Each row is where one point has got to under a steady rotation. How many steps took it there?
The counts run from 0 to 346.
[151 110 125 115 187 124 131 107 126  89  81 114  85 140 146 134 131 150
  80 113 169 167 138 153  79 127 115 176 139  85 110 132 150 119 131 152
 149 162 152 151 132 126] -> 121
[138 133 117 131 126  82 126 114 110 101 103 123  76 154 152 150 127 170
  81  92 187 140 107 122  85 139 132 143 125  73 132 124 162 139 161 142
 132 159 123 139  78 142] -> 257
[128 131 135 113 160 117 133 114 130  97  81 132 125 161 177 123  75 163
  94  72 177 128 160 124  84 134 132 115 136 155 131 125 135 106 172 118
 153 135 132  96 123 148] -> 81
[123 149 127 134 148 124 136 124 136 108  81 137 112 181 207 110 102 138
 108  92 123 156 138 146  68 113 154 131 162 138 146 149 147  90 153 107
 130 145 116 130  98 113] -> 181
[105 139 146 109 154 138 156 125 148  96  98 119 121 135 156 127  97 165
  54  87 166 151 158 142  57 160 114 111 135 102 105 130 126 133 117 142
 145 156 150 135 109 131] -> 226
[156 127 126 153 137 132 112 115 140 132  82 121 130 144 186 127 103 153
  58  80 145 125  91 134  85 132 141 143 157 110 127  97 146 102 130 116
 123 134 110 109  84  78] -> 47
[ 98 135 139 107 174 134 155 130 142  97  76 131 108 127 142 131  95 165
  58  81 144 162 156 147  64 155 118 114 145 116 126 137 119 124 111 135
 148 154 143 124 114 145] -> 218
[135 122 149 121 156 110 132 109 132 127  95 124 109 168 170 134 168 135
  90  66 177 160 106 156 102 145 136 160 159 105 117 119 186 137 125 126
 151 154 112 142 104  97] -> 144
[165 127 112 117 167  94 110  92 120  89 108 124  71 118 164 169 125 136
  92 102 144 164 133 156  93 152 134 150 155 103 124 118 171 134 149 111
 124 148 111 141  92 140] -> 4
[134 134 119 125 141  93 141 113 113 111 112 113  89 139 149 127 139 186
  87  98 174 160 109 126  70 139 129 155 134  90 126 131 172 144 145 154
 141 164 109 137  74 138] -> 253
[156 135 112 140 165 102 109 117 152 125  77 127  97 109 163 142 107 133
  70 108 105 166 114 166  64 128 143 161 169 129 149 125 138  95 141 116
 140 140 114 110  97 111] -> 303
[132 130 131 127 118 118 143 104 132  95 111 106  97 137 167 134 120 174
  63  97 177 132 129 129  67 159 113 125 115  82 102 108 158 137 126 153
 121 158 121 139  85 119] -> 242
[158 142 120 118 152 101 115  85 128  82 118 125  84 125 167 156 125 148
 102 109 152 164 150 158  82 164 127 140 159 120 131 140 178 138 164 121
 142 158 110 149  89 140] -> 0
[148 141 132 135 138  91 112 109 161 115 105 125 104 125 190 150 111 117
  88  98 138 152 124 177  71 157 143 141 175 144 145 129 158 114 166  93
 150 136 106 119  89 117] -> 291
[154 113 129 111 182 131 126 109 130 100  86 116  93 157 156 137 138 145
  81  99 174 157 132 150  91 126 123 166 149  74 105 122 165 124 133 147
 146 165 154 158 130 112] -> 128
[ 99 138 132 108 184 122 151 126 137 105  63 139  97 124 141 130 103 162
  77  77 128 169 152 149  67 151 123 120 152 136 138 133 120 119 111 124
 133 153 118 115 108 154] -> 210
[139 127 137 120 164 136 124  99 125 114  78 138 133 135 161 130 103 171
  54  49 166 124 129 112  96 148 129 117 136 132 112  90 139 115 120 125
 126 135 117  98 110 101] -> 337
[128 138 121 138 145 116 112 117 116 117  58 146 114 165 154 119  86 178
  82  65 165 121 120 112  88 122 133 129 139 139 154 120 128 103 165 127
 138 141 117  91 103 134] -> 67
[142 126 111 123 150  82 130 120 107 109 109 119  80 153 148 141 134 172
  91  90 175 157 105 120  82 126 145 155 132  80 129 131 165 138 158 141
 140 157 121 134  79 147] -> 259
[133 133 123 121 162 114 122 123 119 106  66 137 114 168 167 125  72 171
  89  62 171 123 141 109  90 117 138 118 132 140 139 116 128 101 170 121
 135 131 132  89 117 146] -> 75
[129 130 131 112 181 115 138 121 121 108  85 125 126 162 173 111  80 175
 101  68 164 147 149 116  82 121 138 122 147 159 137 130 138 104 163 123
 152 135 125  91 117 145] -> 79
[140 135 117 148 139 117 109 115 119 126  56 140 113 154 161 120  93 175
  76  68 154 121  98 112  88 121 137 140 138 126 149 102 132  96 150 129
 124 136 110  94  93 117] -> 61
[136 121 120 115 169 109 129 124 114 104  73 129 113 165 167 122  75 169
  91  63 167 129 139 110  89 112 143 122 133 137 136 114 129  98 164 121
 133 129 132  89 118 146] -> 76
[152 109 125 122 170 102 146  98 130  79  80 105  78 112 167 135 117 145
  80 114 161 155 155 150  70 138 109 161 117 132 112 110 137 104 124 142
 135 145 116 117 132 144] -> 106
[141 149 121 138 158 139  95 113 151 121  62 150 117 131 144 133  91 152
  58  96 119 147 129 155  67 137 132 139 172 122 149 136 123  97 151 124
 152 152 139 118 104 106] -> 313
[142 119 133 108 176 110 134 116 125  93  84 121 117 154 181 128  73 157
  94  69 174 129 158 118  87 125 138 113 128 148 118 111 136 100 158 117
 134 129 132  94 128 147] -> 83
[137 145 138 122 165 159 103  99 137 118  73 144 140 145 155 126  89 172
  59  62 144 131 142 128  88 147 126 115 167 129 125 112 135 110 138 127
 143 150 135 115 108  93] -> 328
[114 122 136 101 186 130 166 135 142 101  94 109 115 128 153 129  96 165
  58  86 146 164 148 138  63 142 130 123 138 101 102 127 124 123 103 140
 134 148 149 128 110 135] -> 223
[148 137 120 124 187 146 105 113 142 129  69 138 126 133 149 126  93 164
  62  86 115 160 127 139  72 118 143 142 177 119 137 128 126  96 139 131
 145 148 140 117 109  95] -> 318
[142 137 131 134 169 112 110 127 149 113  95 139 109 128 142 154 115 126
  58  92 152 163 109 178  90 161 136 155 186 104 142 148 143 137 150 106
 173 147 139 135 102 125] -> 22
[143 120 146 114 167 127 129 106 131 116  98 123 113 167 163 131 157 141
  92  83 180 157 125 153  97 143 129 158 164  96 112 124 184 138 132 134
 158 165 132 154 117 101] -> 137
[128 141 122 126 135  87 124 119 119 106 111 133  86 161 148 142 124 164
  96  95 188 152 111 131  83 140 135 147 142  90 143 143 167 148 181 135
 158 160 124 140  83 150] -> 262
[126 136 146 126 150 127 134  99 123 112  80 134 136 135 156 118 116 186
  56  56 176 130 134 117  89 160 121 123 133 151 121 110 138 124 123 130
 153 138 106  98 107 114] -> 342
[128 143 129 133 114 109 135 100 124 103 110 117  91 142 160 134 134 182
  78  97 187 139 121 127  67 160 110 140 119  89 120 124 163 143 141 156
 137 165 112 141  79 129] -> 248
[147 135 129 119 141  84 112 120 143 103 121 127 100 157 187 160 103 121
  95  86 174 140 126 157  89 145 155 127 165 106 136 131 170 132 188  98
 145 138 134 132  92 141] -> 278
[147 144 124 141 137 102 106 109 162 119  86 133  99 111 177 145 109 123
  77 109 122 154 123 181  66 152 136 149 174 141 151 129 145 104 155 106
 151 143 108 115  90 114] -> 298
